Rotation paths and how fast each direction turns (degrees each step)
Each turn is a multiple of 5 degrees from 10 to 175, or 0.
Each row of a path follows its step; steps can be skipped.

step 1: [  9 -10   2 -11  26  -5  -8  -7  -5  21 -16  -2   3 -13  20  26  -6  13
   4  12 -27  -3 -11  -9  12  14   7 -10   9  -5  -6   1  -4 -11   3  20
  -5  28  10  -4  13 -42 -35  17  13  -9  -2   3 -16  -7  -9 -40  24  18
  12 -13   9  16  11  12  -1  -2  -3   3  26  -5  20  10  22  18  10 -15]
step 4: [  4 -11   7   1  17 -17 -11   7  14  26  -7  15  11  12   6 -20 -26  17
  30  13  -3 -11   5  17  16   3  -7  -6   9  -9   1 -18  11  -6   0  -4
 -10   5  10  -1 -17 -24  -7   3  28 -14  12  13  11  38  -1 -23 -15  29
  -9  13 -22  32  -1   7  -3  26  -1  12   6  -2   1  27   0 -20  14  18]
step 9: [-18  20   9  -8 -15   0 -30   5   5   8  -4 -12   1  16  17  -1  12  17
 -19 -10 -12 -12  15  -4   4 -13  11 -32  -7 -20 -12 -20 -37 -17 -31   2
   5  12  11  25 -14  -1 -18 -20  10  -9  -5   6 -17  -4   9 -19  -4  23
  -1 -11 -20  11   4  21   5   8 -14 -12  11   3  -5   9  19   2  35  20]
step 10: [-13   1 -20  -7  29  -7  10 -18  24  28   6  -1   7 -14  24  28 -14  12
  15   3  -7  19 -11  14  14  13 -25  -8   3 -27  -8  -1 -11 -26   5 -14
  -7  28  10   1  -2 -21 -11  -4  12 -26   0  13   8   0 -24  -3 -23  10
  14  -1   0   8   4   1 -19  -8 -11  16  -2  -2   1  44  -5  14  11  -1]
step 16: [ 15  -5 -13  21  20   6  11 -14  36  12  15  -1  -6 -23  11  -7   9   0
 -18 -18  -9  -3 -31   5   6  28   7  11   2 -14 -14  -7 -12   7  -1 -13
 -16  19   2 -11  11 -20 -26 -11   6   1 -29  16  18   8 -12 -26 -12   5
  10  -7  -4 -14  -9   0  -7  32 -10   5 -11   7  15  18   0   0 -18  38]
step 17: [ 12  -4  -2 -28 -28  -1 -30 -17  12  -9  -6  10  16   7   5  -7  27  13
  -1 -25 -12  15   6 -22  26  16   6 -20  13  23  -6   9   0 -10 -17  17
 -33  12 -27 -17   3  -5  -4  -4   5   1  -6  12  28  26  15 -21 -16   3
 -15  -5  -4  10   3   2 -13  13 -22 -10  21  21 -11  10  -2  15  10  -1]
step 21: [  3 -28   1   1   1   6  14  -3  13  -2  -9   3   3  -4  10  -6   0   5
  22   9 -15   4   1  13  20  -4  -9   9  -2  -8   0 -46  19  -6 -41 -12
 -13   3   9  -5  12 -22 -29 -14  10 -16  -4   2  10 -12  14 -14 -10   6
  -1 -19 -33  32  15  -5  -6  -4 -22   4  -1  31   0   8 -28  16   8  14]
step 24: [ -1 -26  -3  10   1  18 -23  15   8  14  -2 -24 -24  14  -1  12   0  11
  11  10  10 -17 -33 -19  13  -7  11  10 -25   4  -8 -14  14   9  10  -9
   5  15  26  -5   6  -3 -15   2  29   4  -3   4   3 -12 -16 -43 -27  15
  21 -16  -8   0  -4  33  -9   6  -8 -21  17  12   0   1  -4  16   6  -3]
Speeds:
[-4  2  3  0 -7  5 -1  4  8  8 -5  0 -4  1 -2 -5 -3  0  1  1 -7  6  2 -5
  2 -8  2  4 -6  0 -6 -3 -1  5 -1  1 -2 -4 -3 -3  2 -2  2  0  1  0  0  0
  3  3 -2  2  6 -2  3  2 -5  0 -1  2 -7  4 -2  1  2 -7  6  0  3 -2  2 -1] : 145
[-2 -5  5 10 -4  4  1  4 -1 -3 -4 12 -2 -3  0  1 -3  2  6  3  1 -1  3  4
 -2 -2 -6  4 -1 -6  4 -4  3 -3 -2  3  5  1 -6 -1  2  3  5 -3  2 -1 -3 -4
  0  2  3 -1 -1  1 -5  0  3  3 -2 -6  1  0  5  4 -2  2  0  4  2 -1  1 -2] : 45
[-2 -1  2 -5  4  7 -2 -3  0 -2 -4 -6  4  3  3  0 11  0  1 -2  2 -5  8 -1
  1 -9  4  0  0 -4  1 -5  4  1  3  3  9  0 -1  0  2  3 -1 -3  1  5  1  3
  6 -4 -3 -1 -4 -2  0  1 -5 -5  2 -6 -1 -1  0  3  1  4  1 -2 -3 -1  3 -3] : 120
[ 5 -1 -1 -5 -2 -2 -8  0  3 -6 -4  2 -3  0 -6  3 -1 -2  4  0 -2  4  5  1
 -2  0 -6 -5 -4  1 -1 -7 -1  2 -6  0  0  3  0  5 -3  1  6  0 -2  4  1  5
  2  6 -6 -2  0 -5  0  3 -1  5  6  4  8  3  1 -5 -4  2 -4 -4 -4  2 -1 -1] : 170
[-1 -3  5 -5  1 -5  2 -5  7  4  1  0 -5 -5  0  5  2 -3  2  4  1 -2 -8  2
 -2 -8  1 -1 -2 -2  1  0 -1  1  3 -3  6  2 -1 -1  1 -2 -7  2 -4  2  0  1
 -3 11  6 -4 -1  5  1  4  0  1 -1  0 -3 -7  0  2 -5 -1 -3 -2 -2 -1 -4  0] : 125
[ -2   2   1   2   1  -4  -6   3  -3  -5  -2   1  -2   1   0   3   0   8
   0  -6   4  -6  -2  -6   1   0   1   5   0  -4  -6  -2 -10   3   0   2
   1  -5   6  -3   0  -1   2  -4   2   4  -7   3  -4  -2   1  -7   4   1
   4  -2   4  -1  -1   3   0  -2   0   5  -3  -2  -1  -3   1   3  -7  -6] : 170

step 2: [  3  -4  16 -10  -7  16   3 -23  11   9 -19 -11  -8  29  -8  -3   9  18
  11  -4 -39   0 -16 -16  -3   7 -12  -6  13  -5  16  -4 -25 -19 -17  10
  29  -1   0  12 -27  17  19  -5   7   9 -15   7  19 -24 -30 -17  -5  -8
 -11  16  -2 -26   4 -22   1  15  -8  -9 -10   5  -9  31 -12  31 -36  -1]
step 6: [ -6  -5 -16 -25  -3  11 -21   4  22   6   2  -8  -7  30  10  -4   0  -4
   5   4 -33 -16 -19  -4   4   5   7  -6   5 -34 -11 -32   2 -17 -24 -17
  -7 -14   2  -6  36  -2  17  -1  -6 -15  15 -15   3  -7   8   4  35  -7
  24   1  30 -25 -15  26   8  21  -6  17   2  -5 -25 -21 -11  -2   6  -3]
step 10: [ -2 -13  13  -5 -35 -15  -7 -10   8 -23  -5   0 -29  -8  13 -22 -12 -22
 -20  26  18  26  29  23  -7   9   1   4  21   3 -14   3  -2 -18 -23  11
   4  11  16  -6  18  -5  -8 -15  18   7   6   2  -3  -3 -10   1  -2   2
 -34 -33   0 -29   1   1  27  10 -14   1   4   1  -8 -22 -35  -9  -5 -13]
step 16: [ 20 -11  20 -30  30 -14  23  14 -14  -6 -18 -10 -17 -13  15  -6  14  -8
  10  -5  12  10 -21   6  16   4   5  -3   0  31  13 -15   1   6 -17 -26
   7 -29 -30  40 -22  -7 -30   9   6 -11  18   0   4 -10  -4  10  12   4
 -23  -3 -14 -17  -3  -4   7 -11  28  -1   1   8   0   2 -32   8  -6  -4]
step 19: [ -7 -15   7 -23 -11  -4 -22 -10 -19   4  24  -4 -14 -23   9  -5  11  -8
  -5   6   3 -15   3   1   4  -9  -2  -3   4   0   6   2 -21  38   8 -19
  18 -13  -2  14   0   7 -16  -6  -5   5   6  -9  18  -4 -56  44   0  -1
 -12  12   4 -17   1 -18  23  23 -21 -19   0  20   9  -2   3 -18  28  14]
step 20: [  3   1 -33 -13  18 -15 -10  -3  19  25   6  -6 -37  15  13   6  11   9
 -13 -10   3 -10   3 -19   3 -24 -12 -15 -17 -11   9  -4  13  -4 -25  -3
 -31  -1  -5 -11   6  16   5 -20 -16  -4   3  -1  24  13  -9 -37  15  13
 -23   1 -29  -1  10   5   3 -13  27   8   8   1   7  35  10  20   9 -26]
step 21: [ 16  23  20   4   5  15   1  15 -19  19   0   1 -33 -10   8 -24  15  21
 -28  12 -13  29   0  -1 -24  16   1  12  12  21   4 -18  18 -18 -10  37
  41  12   2  -6  26  -5 -15  -4  -1  20   1 -11 -16   3  16  -3  18  16
   1 -16  15  -5 -13 -11   3   0 -19  -6  -9  -6  -5  21 -16  -7 -14  10]
step 25: [ 14 -15  34  -3  -9  12   3   6   4  14 -19  -2 -31   6  -4 -13 -13  17
 -21 -21 -10   1  -7 -14  14  27 -17 -13  11  -1 -39 -10  12 -21   8 -18
   2 -26   0  27   7  24  -1  -6  -7   7  -9 -22  29   5   6  26  -6 -28
  -2  13  -2  19  10  11  -2   1   6  11 -33  -7  20  -1  -5   1  18 -20]
Speeds:
[ -5   5   2   1  -4   5   2   7   3  -4   0  -2   0   4  -6   0  -2  -1
  -2  -6 -10   2   3   4  -3  -6   0  -1  -1   0  -1   3  -1   5  -3   1
   4  -1   2   0  -5  -2   0   5   1  -5   3   5   4  -3   1  -2   1   8
  -4   5  -3  -1  -4  -3  -2   2  -1   4  -2  -1   4  -4  -1  -1   6   4] : 70
[  2 -10   3  -5   4   3   1   1  -5   0  -4   4   4   2  -1  -4   0 -10
   0  -4  -2  -1   1  -2  -6   3  -6  -4  -4   0   4   7  -3   1  -2   4
  -5  -4   0   2   3   5   2  -2   1   6  -1   2   5  -3  -3  -1  -1   6
   2  -2   0   1   2   1  -7   3   2  -3  -5  -1  -3   0   2   0   2  -7] : 125
[ -3  -1   1  -1   6   3   1   2   3   3   0  -2  -3   1   4  -6   2  -2
   1   2  -3  -2   3   1   0   0  -5   9  -1  -1  -4   2   3  -3   2  -4
   0   0  -6   8  -2  -2   1   3   5  -2  -1   5  -5   1 -11   4   5  -4
   3   3   0   1   2   6  -2   8  -3   1  -1   3   3  -5   1   6  -2   1] : 110
[ 2  0 -5 -2  2 -1  1  1  4  4 -4 -3 -1  1 -2  1 -5  2 -3 -6 -4 -1 -1  9
  0  4  2 -1  4  2  3 -4  2 -3  0  2  2  0  2  9  5  0 -3 -3  2  2 -2 -3
 -2  2  2 -9  4  2 -5  3 -2 -6  2  4  3 -2 -5 -2 -8 -1 -6 -2  5  9 -1 -2] : 95
[-1 -2  0 -3 -4 -3 -6 -5 -7 -4  7  3  0  1 -5 -4 -5 -5  4 -6 -1 -1  4 -3
  0  3 -1  3 -5  6  2 -2  4  1 -2  1  5 -1  1  6  6  5  1  0  0 -4  4 -4
 -4  4  6  1  9 -6 -1 -1  0  0  1  1 -4  0  2  2  0 -1  3 -2 -4 -2 -2  8] : 120
[-5  3  5  1  0 -5  0 -2 -1 10  1 -5 -1  0 -5  0  2 -4  2  7  1  3  2  3
 -5  3 -1  1 -5  1 -6  0  3 -1  0  8 -4  3  1  0  2  5  2  8 -2 -3  2  1
 -5 -1  0 -2 -1  4 -1  1 -8  5  0 -1 -1 -7 -6  0  2  0 -3  2  3 -2 -4 -4] : 110
